In the rows, zero is written as 100.
These are runs of 7 systems, one row a step. Runs of the same system follow the same rule from any start.
z222, trace 1, 8 rows:
0: 113  96  92  92 107  98  84  94 114 114  86  99  92  85  99  81  73  95
1: 127  90 112 102  99  96  85  87 103 110 109  85 112  87  91  83 106 105
2:  99 117 115 111 104 113  95 102 108 125 111  84 113 108 104  86 109  84
3:  95 104  95 128 114 109  87 105 129 107  88  92 104 111 113 104  89 105
4: 114  76  97 122  88  96  96  91 107  84 101  79  93 116 111 105 102 113
5:  89  96 100 100  89 117  96  98  84 100 123  88  92 108 108 117 127  93
6:  72 116  83  97 106 100  97 106 122  99  99 113  89 102  99 122 112  91
7: 109  78  74  94  91  83 105  92 111  91  85 111  70 101  97 100  85 101
z933, trace 2 (8 x 18):
0:  99  82 118 102 115 113  71  97  77  66 103 100 139  77 102 123 102 143
1:  68 118 117  73  91  62  98  87 127 101  96 115 126  97  73  94  93  88
2:  94  74  78  86  90 106  66  84 101  98  88  77  70  81 120  96  66 103
3: 129 102 123  81  96  90  87 100  90  87 121  85 113  68  75  93 135 111
4:  70 138 104  82 102 110  90 109 114 133 108  95  96  96 103  90 103  65
5: 130  95  72 121 121 111  76 108 130 104  84  92  76  82 105 105  91 110
6: 139  94 115 105  86  84 127  97  91 110 110  93  98 114  83  68 115  85
7:  76 115 113 116 109 139  99 114  81 117 110  86 110 123 130 103 101  90
z41, trace 3, 8 rows:
0:  71 118  78 114 113 128  88 122 115 104  90  90  75 110 131 117  94  94
1: 125  81  76  87 101  79 102  95 104  70  98 122  81  77  73 120 120 120
2:  91  99 128  70  73 101 107  89  61 109 127  86 111 105  98  85 118  82
3:  82 139 104 115 136 128  92 120 117 130  99 115 121  98 107 108 102  89
4: 110  94  70  92  96  63 116  97 137  92  76 125  65 101  81  92  84  94
5: 124  54 102  90  81 109 113  72  45 106 114 104  98 105 106  84  90  98
6:  88 120 145 125 121 113  88 101 106 112 110  96 169 109 101 100 104 109
7:  73 117  81 115  99  85  94 113 157  95  68  87  71 123 115 104  71  93
z36, trace 4, 8 rows:
0:  87 134 116  88 114  72 110 124 130  77  95 119 118  93  73 110 119 107
1:  92  98  87  94 110  82 112 108 120  86  62 121  89 105 103  92  46 106
2: 107  86 111  66 113 104  92 102  65  80  94 120 121  65  91  98  82 127
3:  79 126 143  68  86  74  99 108 106  93 105  81 125  99  86  77 100  91
4:  86 119  95 103 117 108  69 118 135 104  73  76  90  89 119  93  61 104
5: 153  73  96  90 106  98  85  98  87  89  90  90  89  66  91  78  85 121
6:  99 111 137  79  82 108 120 114  60 102 116  74 108 113 104  69 104  86
7:  86 144 111 119 121 117  79 137 133 100  95  69 103 101 114 106 112 101
z41, trace 5:
0:  90 102 118 109 110  94 112  94 104 102  91 120 134 116  95  94  82 104
1:  82  88 100 107  97  95  99  94 110  94  78 100 101 119 115  99  64 104
2: 102  70  98 104 101 100  84  87  94  78  90  98 106  94 108 112  83 125
3:  89  97 119  91  91  95  73  94 101  86 105  75 119  89 103 104 101 114
4:  83 117  95  92 106 114  68 114 114 100 100  79  89  81 111 109 102 100
5: 116 103  82  80 104  95  85 106 110  95 101 101  73  67  86 101 114 100
6: 117 104 107  77  96 101 104 101  81 114 115  96  93  83  86  79 117  85
7: 111 125 110 107 120 113 108 113 103 128 103 109 109 104  97  81 103  82
z801, trace 6 (8 x 18):
0: 110  77 101 106  73  94  68  68 116 112 114  61  95  99 105  96 110  94
1: 127  79  98 121  84  96  83  78 110 105 124  76  96 101  96 108 137  99
2: 115  92  85 121  83 101 100  84 118 119 118  86  79 119 100 104 130  81
3: 120  85  71 116 100 115  92  78 105 127 117 108  85  99  98 110 120  85
4: 127  84  86 117 102 106 119  81  89 127 116 119  96 113  92  96 118  85
5:  96  91  96 113 100 115 113  77  90 135 114 121 111 122 104  99 105  78
6:  96  81  93 113 103 100 103  66 104 120 104 133 124 112  94 108  97  95
7:  99  69 100 101  85  87 111  64  91 109 101 119 112 119  97  93  86  96
z927, trace 7:
0: 124 108  89 109 104  96  83  85 139 148  99  90  87  92  91  70  91  69
1: 143  73  98 135  93 108  97  75 103 132 105  81  98 118 108  75  95  90
2: 114 102 125 148 105 113 114  94 107 121 115  91 135 139 108  91 116  95
3:  90 108  92 151 112 105 118 110 131  97  88 107 103 148 115 118 102 101
4:  97  71  87 137  92  90  95  88 118  61  94  97  99 122 108 139 110 133
5:  68  88 107  95  73  86 106  86  87  67 125  99 109 117  95 137 141 112
6:  47 118  79  78 100 117  93 102  97 101 115 119  89  95 104 139 125  89
7:  91  92  63  74 105  90  68  75 122 108 100 127  83  58  79 120 105  96
z933, trace 8 (8 x 18):
0:  99 122  73 100  93 106 128 117 109 123 107 101  49 119 104  94 120  61
1: 135  92  71 126 120 133 118 120  79 102 106 113  70 107 112 112 120 103
2: 114 112 104 117 119 104 146 110  88 111 106 142 116 126  87  98 118  89
3:  85  89  90 125 117 122 119  96  90 113  83 130 111 132 119 105  66  98
4: 114  67 111 121 107  89 113  87  93  77  87 120 133 116  98 106  82 132
5:  68  87 128  91  80  85 110  80  85  86 101 104 132 125 102  97  81 104
6:  63  88 104  90  98  99  69  91 104  73  92  93 115  90 111 126  86 126
7:  93  93  98  68  83  65  84  88 117  76 100  99  97  78  76 103 106 108
z801, trace 9 (8 x 18):
0: 115 100 117 110 105  92 117  88  98 106 116 119 131 107  78  99 126  98
1:  80 102  99 102  91  94  98  79 120 132  99 101 103 119 104  88  84  74
2: 112  68  95 102 106 103  77  69  94 106 104 109 120  84  96 104  91 113
3: 111  83 120 111  77  84 120  86  91  94 110  91 114 129  97  89 107  98
4:  66  98  98 103  84 104  82  81 112 109 113  89 106 115 111 120 109  91
5: 116  77  81 102  97  79  88  77 120  91 101 111  93  88  84 115 112 112
6: 116  84  96  86  75  96 114  91  78 105 111  87  75 108 100  82 108  85
7:  89 109 104 101 101 117  91  95  92 116 128 102 114  98  97 117 139  89
z232, trace 10, 8 rows:
0:  79 105  96  82 102  81  94  93 118 102  85 117 106  90  90  99  76  96
1: 109  73  81  81  90 102 101  93  78  87  95 101  73  89 104 101  89 106
2: 101  99 128  86  89 100  97  99  76  90 121  85 119  95  93  96 121 103
3:  79 129 109  84 116 107  84 106 112 123  98 109 116  82  94  92  94  85
4: 133  89  74  96 118 101  93 104 108  99  86 113  75  76  93  94  86 106
5: 131  83 117 108  84 101 112  99  77  94 111  71  98 111 104  80 109 102
6:  74 127 128 112 116 123  96 113  98 116 108  93 133 112 110 100 102  94
7: 102 108  83 108 126  91  88 107 139  98  74 118  97  87  95 101  74 109
z232, trace 11 (8 x 18):
0: 106 122 107  91  91 105 132 126  85 108 104  88  71 118 104  78 109  74
1: 101 124 103 107 128 116 126 127  87  99 100 131 110 109  95 107 115 101
2: 115 100 102 106 108  76 128  99 114 104  83 129 106 114  84  79  81  94
3: 106  73  97 110  97 111 125  96  68  97  92 110  97 130 119  92  71 104
4:  84  92 130 107 104  98 104  96  87  78  97 104 144 114 104 107  92 125
5:  68 102 107  81  98  86  86  94 114  93  80 100 110  97 104  94  60 102
6: 100  80  83  76  95 101  86 104  83  69  87  91  75  76 108 108  81 120
7:  97 106 125  70  80  90  96 110  80  80 116  73 101  84  92  92 120 106
z222, trace 12 (8 x 18):
0: 105  92 107 103  99 109 102 100  91 109  89  89  98 112 114  78  67  96
1: 105  92 113 110 108 108  75  95  98  92 106  88 127  88 102 108 105 120
2:  82 115 119 101  87  96 104 111 108  96 105  78 102 120 107  95 105  92
3:  90 100  85 104 109 116  87 112 103  93  88  92  80  98 120 110  84 107
4: 112  90  97  96  91  85  92  99 105  73 103  91  90  91  91 112 119 115
5:  98 110  96  81  92 105 111 111  84 107 111 100  79 100 100  92 114  82
6: 100 111  84  95 121 105  96 108 113 105  93 123  96  83  91 108  99  98
7: 126  87  98 104  97  80 115  95 107  94  91 109  97 103  85  84  92 103
z927, trace 13 (8 x 18):
0: 116  69  95 112  94  86 153  84  76  89  95 145 106 135  91  99  92 104
1:  72  89 115 114 115 120 114  96  68  88  98 131 144 124 117 122  85 120
2:  56 112 106  94 105  76 106 104 124  74  79 126 121 112  93 118  75 112
3:  68  71  86  78  75  86  87  85  92  68  85  91  80 103 114 113  70 115
4:  64 102 125  63  79  99  67  86  86  92 119  76 121  80  98 104 108 102
5:  67 136  94  66  94 102  84 107 117 128 104  93  79  83 100  88  96  65
6: 123  89  75  91 105 108  59  88 119 126  95  82  72  64 103  84  81  91
7: 144  87 120  99  86  88  95  78  98 126 119  79 110  92  83  63 113  86
z36, trace 14 (8 x 18):
0:  86  95  83  93  93 120  60  78 104 120 127  90  93  78 102 123 131  89
1: 113  89  76 101  80  91  96  72 122 135 115  96  73 105  92  91 119  66
2: 102  90  76 108 108 134 100  83  81 146 118 115  88 107 111 103 107  74
3: 115 103 100 120 107 108 101  81 105 135 130 119 123 103  84 109 144  83
4:  95  94  94 139 102 101 114  76 121 129 104 118 116 140 104 104 102  82
5:  98  69  89 132 111 116  92  67  97 109 108 125 126 111 105 130 107 114
6:  87  70 108 109  76  81 104  58  99  95 119 110 127 123  90 119 121 103
7:  52  89  88 103  79  99  82  71 111 102 109  98 103 121 113 129 101  94

Which system made each of these runs?
trace 15 (2 x 18):
0: 119  88 105 108  93  90  99  77 113 129  95  93 103 110  98  68  78  82
1: 106  77 114 118  96 116  80  75  85 115 114  86 128 106 114  98  96 105

z801
trace 16, 2 rows:
0: 134  92 109 115 109  91 152  92  81 118 101 142 118 128  78  72  96  85
1:  99  89 117 126 125 124 117  85  76 119 100 138 151 121 108  98  82 104

z222
trace 17 (2 x 18):
0: 105  72 107  86  92  90  99  86  79  86  93 103 109  95  98  93  79 113
1:  76 110 123  77  89 101  87 101  91  92 111  79 116  94 102 100 104  99

z36
trace 18:
0:  99 102  91 119 108  98 114 116 123  97  64  96  79 124 119  87  52 101
1: 134  58 101 116  96 109  86  88  73  71 105  83 106  91 107 110 107 136

z222
trace 19, 2 rows:
0:  89  84 117 121  81  95  96  95 114  96  80  59  97 136 130  77  52 103
1:  80 104 131 122  87 102  73 106 117  86 102  42 122 120 125 102  99 112

z927
trace 20:
0:  84  95 108  90  89  99  74  81  96  92 132  95 125  81  87 131 148 108
1:  59 130  90  82  88  88 111 108 127 116  95 103  75 118 102  95  94  64

z222
trace 21:
0:  79  87 111 113  70 110 120  87  74 103 130  83  98 143 118 112 130  83
1:  63 128  88 120 126 126  77 106 128 114 108 112 116 101 109 139 121  97

z927
trace 22:
0: 100  54  85 101  94 100  76  44  94 111 114 124 123  87  92 121  99 108
1: 100  63 105 100  83  99  60  48 101 117 118  88 125  90 100 105 103 102

z232
trace 23 (2 x 18):
0:  76  80 112 104  69  95 133  67  72 105 125 116 121 149 102 110 120  85
1:  53 104  97 129 114 115 100  83 112 111 106 132 136 133 112 136 104  99

z41
trace 24 (2 x 18):
0:  64 110 129  78  80  77 104  99 103  81  95  87 117 113  99  91  86 101
1:  81  98 101  76 100 114  77 110  84  90  86  82  90  83 119  95  65 110

z222
trace 25:
0: 135 117 111  90 127 112 102 126  90 107  91 100 101  75  93  71  88 100
1: 132 118 124 117 126 103 108 126 105  99  96 100 123  97  91  82 102 110

z222
trace 26, 2 rows:
0:  94 131 116 110 109 104 107 126 116 102 101  87 104 115 102  95 111  93
1:  99 116  85 108 115 101 116 121 121 101  81 114  80 111 102 101  90  94

z232
trace 27:
0:  86  98 104  95  86  68 103  86 124  87  99 106 108 106  83 106 107 101
1:  97  85  91  75  83  92  83  84  97 101 101  89  82  86  99  91  91  94

z801
